In the data rows, 50 means zero.
Here are some points:
array([62, 44, 49, 54, 67, 75, 58, 46, 56, 39, 53, 46, 40, 62, 53, 45, 56, 51, 60, 43, 55, 54, 44,
       45, 54])
array([53, 55, 42, 54, 80, 61, 46, 42, 40, 40, 52, 46, 33, 71, 45, 49, 61, 52, 57, 45, 58, 42, 44,
       52, 44])
array([99, 38, 81, 54, 32, 97, 91, 72, 70, 14, 59, 79, 21, 79, 97, 38, 58, 65, 60, 17, 52, 57, 48,
       20, 52])
array([99, 40, 76, 54, 43, 99, 87, 67, 67, 12, 58, 71, 20, 80, 91, 36, 59, 63, 62, 18, 52, 55, 47,
       24, 50])
array([82, 52, 65, 58, 42, 61, 65, 62, 50, 32, 54, 52, 33, 41, 71, 34, 42, 56, 49, 42, 57, 47, 45,
       39, 41])
array([00, 67, 29, 40, 49, 00, 13, 38, 28, 83, 45, 41, 77, 31, 15, 66, 42, 43, 34, 78, 42, 37, 57,
       77, 43])
array([57, 71, 50, 54, 61, 29, 42, 54, 22, 39, 55, 43, 32, 47, 54, 39, 43, 54, 39, 53, 62, 25, 47,
       55, 22])
array([16, 28, 42, 30, 31, 54, 46, 45, 78, 71, 42, 75, 83, 82, 33, 82, 73, 48, 62, 49, 20, 75, 61,
       53, 81])
array([14, 50, 40, 46, 37, 22, 34, 45, 48, 77, 43, 47, 77, 31, 30, 62, 43, 43, 42, 69, 41, 55, 55,
       62, 57])
array([38, 48, 39, 48, 63, 53, 44, 43, 48, 54, 48, 46, 52, 59, 38, 57, 57, 48, 53, 54, 51, 50, 50,
       55, 53])
array([39, 49, 42, 49, 65, 55, 45, 42, 51, 53, 48, 45, 52, 58, 39, 54, 59, 47, 56, 56, 50, 53, 47,
       54, 55])
array([38, 23, 46, 36, 43, 86, 59, 44, 89, 56, 42, 72, 64, 90, 43, 76, 76, 47, 71, 38, 27, 80, 55,
       42, 85])
16 more points follow, each with its number after it:
array([74, 50, 60, 60, 53, 64, 63, 56, 49, 35, 55, 46, 35, 45, 65, 36, 47, 53, 51, 43, 59, 49, 44,
       41, 43]) 0
array([39, 28, 53, 26, 43, 85, 59, 49, 86, 48, 48, 92, 62, 99, 47, 87, 93, 55, 71, 30, 15, 75, 59,
       44, 83]) 1
array([53, 48, 50, 53, 43, 49, 52, 52, 50, 51, 49, 47, 52, 38, 54, 46, 43, 49, 47, 52, 52, 52, 49,
       49, 51]) 2
array([40, 30, 51, 53, 14, 51, 58, 49, 80, 76, 43, 39, 80, 00, 47, 50, 29, 41, 52, 60, 46, 80, 54,
       45, 78]) 3
array([97, 57, 71, 67, 37, 59, 72, 66, 42, 29, 58, 44, 27, 17, 82, 20, 26, 55, 41, 41, 68, 41, 44,
       33, 32]) 4
array([16, 72, 34, 45, 66, 10, 22, 43, 21, 63, 50, 41, 54, 49, 29, 58, 49, 46, 39, 67, 51, 29, 52,
       70, 33]) 5
array([24, 54, 46, 31, 47, 33, 35, 52, 50, 57, 49, 80, 61, 95, 39, 81, 73, 53, 48, 49, 26, 47, 61,
       60, 51]) 6
array([20, 58, 42, 42, 43, 17, 31, 48, 39, 67, 46, 49, 66, 44, 34, 61, 49, 46, 40, 65, 40, 43, 56,
       64, 47]) 7
array([00, 66, 31, 38, 42, 00, 15, 41, 30, 81, 43, 45, 79, 35, 18, 69, 43, 40, 34, 75, 40, 39, 57,
       75, 44]) 8
array([51, 44, 46, 49, 62, 65, 52, 44, 55, 46, 50, 52, 49, 67, 46, 53, 61, 51, 58, 46, 50, 54, 48,
       49, 56]) 9
array([51, 56, 40, 57, 76, 56, 44, 42, 40, 46, 51, 33, 37, 52, 41, 44, 53, 50, 53, 52, 62, 41, 44,
       54, 43]) 10
array([56, 40, 58, 37, 49, 75, 60, 55, 66, 36, 52, 81, 44, 99, 57, 69, 78, 60, 60, 31, 33, 57, 54,
       45, 60]) 11
array([28, 55, 50, 29, 42, 32, 40, 53, 48, 54, 50, 82, 60, 94, 43, 76, 71, 55, 48, 47, 27, 48, 60,
       59, 50]) 12
array([63, 52, 44, 64, 74, 61, 50, 42, 41, 45, 51, 21, 37, 25, 50, 30, 39, 47, 53, 54, 70, 44, 40,
       48, 45]) 13
array([54, 59, 40, 55, 87, 61, 45, 43, 36, 39, 54, 40, 30, 70, 45, 46, 61, 53, 55, 51, 62, 38, 43,
       53, 40]) 14
array([99, 54, 74, 67, 33, 62, 73, 67, 44, 26, 59, 45, 26, 19, 85, 19, 27, 55, 43, 39, 69, 43, 45,
       32, 34]) 15
Which two of these numbered points are nearest to each point below, looking only along the 4 directions in which the first points spread most? Their numbers follow each, nearest first.
array([00, 59, 17, 39, 63, 01, 05, 26, 37, 94, 41, 35, 87, 36, 00, 75, 53, 36, 42, 81, 38, 48, 58,
       83, 57]) > 8 7
array([34, 29, 49, 48, 11, 45, 53, 50, 78, 74, 42, 48, 83, 08, 45, 54, 34, 41, 52, 59, 40, 75, 55,
       47, 78]) > 3 2
array([95, 51, 66, 64, 44, 65, 72, 61, 48, 30, 58, 41, 28, 26, 77, 22, 32, 54, 50, 39, 68, 45, 44,
       35, 36]) > 4 15
array([00, 52, 39, 38, 10, 00, 24, 46, 50, 96, 39, 47, 99, 04, 23, 68, 31, 39, 31, 77, 32, 59, 64,
       72, 60]) > 8 7
array([50, 33, 45, 51, 57, 74, 57, 44, 68, 53, 46, 46, 52, 53, 47, 53, 55, 47, 64, 47, 50, 66, 47,
       45, 67]) > 9 2
array([33, 31, 48, 48, 25, 51, 52, 47, 74, 74, 41, 47, 78, 23, 40, 58, 41, 42, 53, 54, 40, 76, 56,
       48, 77]) > 3 2
array([41, 38, 35, 52, 82, 75, 46, 34, 59, 53, 44, 36, 47, 66, 33, 54, 65, 46, 66, 49, 53, 58, 44,
       51, 64]) > 9 10
array([56, 71, 54, 51, 63, 33, 42, 54, 22, 37, 58, 52, 33, 60, 53, 43, 50, 53, 39, 53, 58, 25, 50,
       57, 22]) > 10 14
array([70, 47, 66, 40, 43, 71, 64, 61, 61, 29, 55, 83, 38, 99, 70, 61, 71, 59, 57, 30, 36, 53, 55,
       40, 53]) > 11 9
array([12, 66, 27, 42, 86, 29, 19, 35, 28, 58, 47, 47, 53, 83, 18, 68, 69, 48, 47, 65, 45, 35, 50,
       72, 42]) > 5 7
array([55, 61, 52, 45, 57, 46, 48, 54, 40, 40, 55, 59, 40, 71, 57, 53, 57, 55, 47, 46, 50, 39, 51,
       52, 38]) > 9 14
